In the data rows, 128 means zero.
In the table below, every row is followed by its label. The labels come from one hidden rule.
[148 179 119 112 137 129 132 152 131 123 117 135 133 117 103 136 129 108
 124 144 124 144 140 129 109 132 113 121 116 133 115 145 132 137 144 152
 124 134 128 137 114 130 131 128 130 131 114 123] Z
[169 130 151  87 100 106  96 103  90  95  89 124  92 145 123 153 126  99
 117 169 110 124 101 195  91 142  94  92  91  91 136 107 128 162 107 132
 150 131 162 161 129  95  93 139 161 145  93 167] L
[119 107 150 157 114 125 119 147 140 116 147 139 121 128 149 138 121 140
 169 117 133 138 110 131 142 130 139 122 128 121 132 116 135 119 119  97
 163 117 132 116 134 119 115 178 140 114 146 149] L
[120 114 119 140 134 151 151 138 142 147 155 121 144 134 142 122 122 145
 132 109 141 121 126 115 152 139 158 152 156 149 143 136 127 126 130 112
 126 149 112 117 148 140 145 124 122 142 159 128] Z
[129 136 101 146 159 135 137 121 140 146 130 131 148 127 106 107 141 133
 106 112 131 133 162 106 138 126 130 144 145 149 129 142 122 130 144 159
 100 131 105 121 111 155 150  93 109 122 128 112] Z
[120 105 125 150 127 132 136 137 139 140 156 117 142 127 142 121 115 145
 135 106 143 112 123 112 152 141 156 149 151 136 150 133 128 123 126 102
 130 130 113 108 144 134 135 127 123 138 160 129] Z
[140 178 116 118 139 110 136 153 124 124 115 134 136 117 101 134 135 109
 121 143 121 147 139 133 109 128 112 122 117 137 116 146 131 136 153 155
 121 134 127 144 113 132 132 126 129 133 113 119] Z
[118 111 124 137 131 142 143 139 148 142 156 121 142 130 145 123 119 152
 137 109 142 117 128 111 152 143 158 151 150 143 144 136 130 124 124 109
 130 137 115 116 147 139 140 142 125 135 159 132] L
[ 99  85 193 111  73 112  77 107  91  81  86 149  80 141 177 130 130  99
 152 137  96  89  79 150  95  90  93  84  87  71  98  63 161 101  91  82
 167  87 183 116 139  75  78 152 145 102  92 134] L
[153 164 145  63 107  88 110  86  72 101  86  93  95  90  76 112 100  91
  86 178  95 158 104 136  86  99  83  96  93 112 100 146 110 127 105 156
 102 143 157 177  93  95 103 110 123 151  83 100] L
[115 105 162 147 107 126 108 148 134 107 132 146 109 135 155 154 131 130
 178 123 127 146 107 136 130 134 130 109 112 110 133  99 136 117 115  91
 172 108 146 125 135 114 105 163 146  99 134 152] L
[123 116 106 142 144 148 148 127 137 157 147 114 155 133 135 109 120 162
 114 106 139 116 136 102 155 133 153 152 155 133 136 132 122 126 126 124
 106 149 106 116 132 146 148 104 112 121 146 119] Z
[137 113 171 113 100 120  97 126 108  97 102 146  91 144 153 189 133 117
 157 146 112 122 103 171 104 130 109  95  97  87 123  92 143 127 110 104
 168 112 165 139 142 124  93 164 156 123 108 156] L
[131 139 107 146 157 145 157 126 156 148 136 132 146 126 115 117 141 136
 114 116 134 128 156 111 137 125 135 144 142 150 129 149 127 131 143 157
 108 131 110 121 122 149 157 117 115 115 134 118] Z
[142 175 115 107 141 121 137 147 140 127 117 137 135 120 100 130 134 118
 118 138 124 147 149 134 111 128 113 125 120 137 116 149 130 136 147 159
 116 125 122 140 110 135 136 117 125 135 115 121] Z
[147 180 115  87 127  95 124 110  97 114 100 109 129  92  82 117 109  98
  97 162 106 160 122 132  95 111  95 110 104 130 102 150 119 131 122 156
 110 131 132 144  96 118 117 121 123 149  95 108] L
[139 155 113 145 149 135 151 143 158 139 132 139 137 126 112 127 142 139
 124 126 132 139 152 119 128 131 129 138 131 146 128 148 130 133 172 150
 116 132 118 123 122 145 153 123 120 128 130 120] Z
[163 154 138  88 117 110 113 123  95 107  97 122 105 124 107 150 122 112
 120 173 111 139 115 169  96 148 100 102 102 117 127 127 131 146 125 144
 163 131 152 172 120 111 107 148 168 149 100 141] L
[125 117 152 128 114 132 117 151 140 112 131 148 113 134 149 159 134 127
 178 129 129 141 109 132 129 139 130 113 117 118 133 113 139 123 120 102
 162 104 144 127 141 125 113 159 145 114 132 148] L
[165 145 144  92 112 120 109 109  91 103  94 122  98 135 110 152 125  86
 117 174 110 135 110 183  93 156  97  97  95 105 138 122 129 154 119 140
 161 129 156 169 124 105 101 141 175 149  97 154] L
[112 110 124 146 132 140 144 135 142 144 157 120 143 131 144 122 116 146
 134 107 142 117 135 117 151 134 157 152 153 141 140 137 129 125 119 112
 126 136 114 115 146 134 140 120 123 147 161 133] L
[113 115 106 139 143 148 142 124 138 157 147 112 153 132 136 110 115 172
 114 104 138 117 135 112 155 132 152 151 157 144 139 134 124 125 129 123
 108 147 105 110 134 148 146 110 112 119 146 119] Z
[109 107 118 133 132 149 136 130 145 147 152 114 146 128 142 119 120 170
 128 104 143 115 131 106 155 139 159 152 154 140 139 132 126 124 133 111
 121 136 110 107 146 140 140 114 119 137 156 125] Z
[117 118 104 142 148 143 139 121 135 156 146 114 154 126 130 106 122 142
 112 106 137 119 139 106 155 132 147 151 155 131 131 129 122 125 125 126
 105 138 101 118 127 150 148 102 110 120 142 117] L
[116 116 124 148 134 137 149 138 146 144 155 125 143 124 144 123 118 146
 137 112 140 120 126 106 149 131 156 153 151 144 143 143 131 126 135 114
 130 135 116 116 146 137 143 134 126 137 160 136] Z
[129 140 118 146 145 137 167 139 156 143 142 135 140 133 127 131 138 128
 132 122 136 133 149 121 138 134 140 143 140 150 128 155 133 134 155 137
 122 136 118 128 135 143 157 121 124 124 143 129] Z
[141 121 162 111 108 133  96 126 113 101 102 148  95 146 146 187 138 117
 154 150 114 119 112 170 105 134 110  98  97  96 128 100 142 133 111 113
 167 108 161 133 141 128  97 151 157 125 109 154] L
[123 109 176 111  97 116  94 132 113  97 103 150  93 147 159 188 136 118
 163 140 113 118 106 164 106 125 111  96  96  93 124  90 143 121 121 100
 172 106 164 129 140 120  93 157 155 104 111 153] L
[106 117 105 142 147 140 143 120 135 157 146 114 154 138 130 109 125 146
 111 106 137 116 141 107 154 135 148 151 153 141 137 135 123 127 129 128
 104 148 105 113 127 148 148 100 110 121 142 116] Z
[117 105 145 156 117 120 123 153 144 121 154 136 126 126 145 134 121 139
 161 114 137 133 121 118 144 135 144 129 140 132 145 126 132 122 121  99
 156 113 128 120 136 121 121 176 137 129 153 146] L
[155 166 134  94 116  96 118 102  82 105  93 107 108 106  88 124 106  90
  97 184 102 154 110 147  91 120  91 102  93 123 108 142 120 135 111 153
 126 134 152 187 101 106 108 123 145 151  90 117] L
[109 113 107 141 142 150 138 125 139 156 148 115 153 128 138 110 121 161
 117 104 140 116 133 109 157 136 155 151 152 139 138 128 123 124 124 121
 110 145 104 108 137 147 146 106 110 123 147 118] L
[129 111 152  80  78  96  82  83  73  82  80 120  78 149 131 130 115  83
 106 172 134 105  83 169  84  86  81  82  85  69  97  83 114 114  99 117
 123 124 172 132 131  68  80 153 130 149  81 119] L
[136 161 106 134 152 129 142 133 145 135 126 145 139 114 102 120 151 126
 112 126 128 140 164 115 122 125 121 135 131 152 122 151 127 132 157 166
 106 125 112 124 112 144 148 111 116 122 122 114] Z
[111  98 166 152 100 121 101 150 137 104 130 144 107 122 158 142 131 122
 179 116 125 148 105 125 135 123 131 107 112 108 134  93 131 112 101  86
 178  96 142 124 134 108 101 157 145  95 136 154] L
[123 129 155 120 118 127 119 145 128 111 121 146 109 140 143 174 137 122
 175 139 123 140 123 154 115 138 122 110 110 107 127 118 140 131 133 119
 162 117 147 136 137 125 110 147 153 114 124 150] Z
[118 118 113 145 144 146 160 131 145 156 150 117 148 132 141 115 128 148
 122 109 140 119 139 115 153 132 156 154 151 139 135 136 126 127 132 126
 116 146 110 117 140 143 149 124 117 132 152 125] Z
[156 127 155 111  99 119 101 111  98  95  92 136  91 146 139 166 138 114
 132 163 111 115  98 193  96 141 100  92  92  88 129  94 134 146 113 113
 161 116 166 145 138 105  93 154 156 135  97 165] L
[137 144 136 131 131 126 133 160 136 123 131 139 120 135 126 153 139 128
 163 136 130 140 131 142 120 141 126 123 120 130 129 140 140 134 147 132
 144 122 136 141 132 131 129 140 141 127 129 138] Z
Which label does each new row get?
[123 127 133 143 134 131 152 150 151 134 151 135 130 129 138 138 134 132
 150 122 138 129 133 130 138 139 143 141 140 150 138 157 136 130 148 120
 138 130 124 133 142 135 143 145 132 141 151 139] -> Z
[ 98  85 175 149  89 116  88 140 132  97 120 140 100 128 163 136 124 115
 182 110 120 128  90 120 135 119 127 100 103  96 125  75 127 106 105  79
 184  91 142 112 128  96  94 146 145  96 132 154] -> L
[146 177 103  97 139 109 120 119 108 123 108 129 138  95  82 112 130 103
  98 136 115 154 150 119 103 115 102 124 119 141 112 161 122 132 128 164
  99 132 115 131  95 136 129 105 112 144 103 107] -> Z
[138 155 126 123 140 125 147 155 146 130 131 137 130 128 116 145 135 122
 142 132 132 139 146 128 121 136 126 129 127 149 129 150 136 135 155 144
 130 128 129 131 128 135 141 128 134 138 130 128] -> Z
[122 122 104 150 154 137 144 120 136 154 142 118 152 132 125 107 126 152
 109 107 137 121 144 107 151 128 144 150 149 139 130 136 124 127 128 137
 102 132 103 104 124 150 149 102 110 124 140 116] -> Z
[139 147 126 130 140 136 148 154 146 131 137 138 128 133 122 143 134 129
 146 130 133 139 139 138 127 137 131 133 130 149 135 154 137 135 156 140
 131 136 127 141 132 137 143 138 132 126 135 129] -> Z
[124 130 116 149 146 145 166 140 153 150 149 131 142 137 136 124 129 143
 129 116 139 128 140 122 146 136 148 152 146 151 138 149 131 132 142 133
 121 147 115 130 141 143 156 135 121 133 151 130] -> Z
[156 168 113 127 144 120 142 147 146 132 124 141 138 115 106 129 143 130
 120 134 128 149 153 133 118 129 120 129 128 151 123 147 127 135 164 157
 116 128 118 138 115 140 144 118 121 121 121 117] -> Z
[122 121 103 146 151 152 151 122 141 156 143 115 150 132 128 107 127 160
 111 108 136 125 145 103 152 128 146 149 149 152 140 129 123 126 136 133
 105 141 104 119 127 153 151 105 109 130 140 112] -> Z
[128 120 104 142 149 143 142 123 140 155 145 115 153 133 129 108 125 153
 112 107 137 120 137 100 153 124 148 150 152 139 136 133 123 126 129 127
 105 147 105 111 128 151 149 113 109 118 142 116] -> Z
[128 143 101 137 157 116 138 118 134 140 128 139 145 115  98 109 149 126
 103 116 129 137 169 115 127 125 121 142 137 144 124 149 125 133 140 172
  95 131 106 115 104 151 146  96 110 122 123 110] -> Z
[139 145 101 144 158 136 138 118 143 141 128 138 146 115 101 111 153 111
 105 117 129 138 173 110 130 124 126 141 139 153 129 146 124 131 152 166
 100 132 108 123 108 153 150  93 109 116 124 107] -> Z
[122 117 106 144 150 153 139 119 136 157 145 117 154 136 130 109 126 146
 111 106 137 121 140 104 152 134 146 151 152 137 129 134 125 127 130 132
 107 146 105 114 127 148 148 111 112 125 143 117] -> Z
[119 117 113 147 141 136 154 133 145 156 150 120 149 127 145 115 125 162
 123 109 140 124 128 113 154 136 157 154 152 136 139 136 128 127 129 120
 117 143 109 111 143 146 149 119 116 137 153 122] -> Z
[ 92  88 170  73  62  98  67  82  69  76  79 129  77 139 159 114 121  86
 116 164 100  86  71 156  83  73  79  79  81  62  80  61 106  91  98  93
 137  97 190 130 138  60  74 146 127 130  78 105] -> L
[109  93 187  99  75 104  77 103  89  81  83 144  80 146 168 135 126  94
 140 147 102  91  86 156  92  93  91  83  87  74 104  68 146 107  90  92
 161  94 184 125 140  75  79 143 145 112  91 134] -> L
[120 115 116 153 135 145 146 134 141 151 153 120 147 128 145 117 122 158
 128 108 141 121 128 107 155 133 159 155 155 146 142 136 127 125 125 115
 121 143 111 112 145 142 145 117 118 142 156 129] -> L
[109 113 106 141 142 145 133 127 136 156 148 111 154 129 137 110 121 156
 115 104 140 122 135 109 156 132 154 151 154 140 135 127 123 125 130 122
 109 149 104 115 133 148 146 105 112 120 146 117] -> Z
[136 153 101 132 154 110 135 116 134 135 122 145 139 108  93 108 142 116
 101 119 127 143 170 111 120 118 116 138 133 145 120 151 125 133 133 174
  96 120 107 119 100 153 143 101 109 120 117 104] -> Z
[140 152 102 139 155 120 149 122 145 139 126 142 145 118 101 110 153 119
 105 120 128 141 171 123 126 120 121 139 133 143 125 146 125 132 146 171
  99 129 106 123 106 152 148 103 110 123 121 108] -> Z
[121 118 106 141 145 143 151 126 140 157 146 116 155 131 135 108 129 151
 115 107 138 118 136 102 155 129 153 151 153 140 138 131 124 126 126 122
 109 140 106 117 133 149 149 106 111 131 144 119] -> Z
[101  95 160 152 104 125 107 145 142 108 139 135 116 126 151 138 120 126
 173 111 131 140 109 119 141 135 137 114 121 111 141 101 134 115 115  90
 167  97 135 111 130 111 106 153 141 109 145 154] -> L
[114 122 102 145 154 136 144 120 144 155 142 118 152 131 124 107 128 150
 109 108 135 121 148 108 151 128 143 149 150 139 133 135 122 127 128 135
 104 140 105 111 122 152 150  83 108 101 137 116] -> Z
[155 157 145  72 104  97 104  86  75  98  87  99  91 106  86 120 105  90
  91 184  98 150 102 146  87 111  84  94  90 109 112 133 113 136 105 155
 115 139 154 186 102  90  97 134 139 162  84 114] -> L
[126 113 127 148 131 142 148 146 140 141 159 128 139 129 144 125 121 142
 140 112 141 125 123 109 149 135 155 151 150 147 143 142 131 126 125 110
 133 130 117 119 145 134 140 150 128 149 160 138] -> L
[142 165 103 128 148 105 134 124 138 132 120 147 140 108  93 115 140 111
 104 127 124 149 164 124 116 120 114 132 133 150 117 153 124 133 150 169
 101 124 112 122 102 147 142 108 112 124 115 108] -> Z
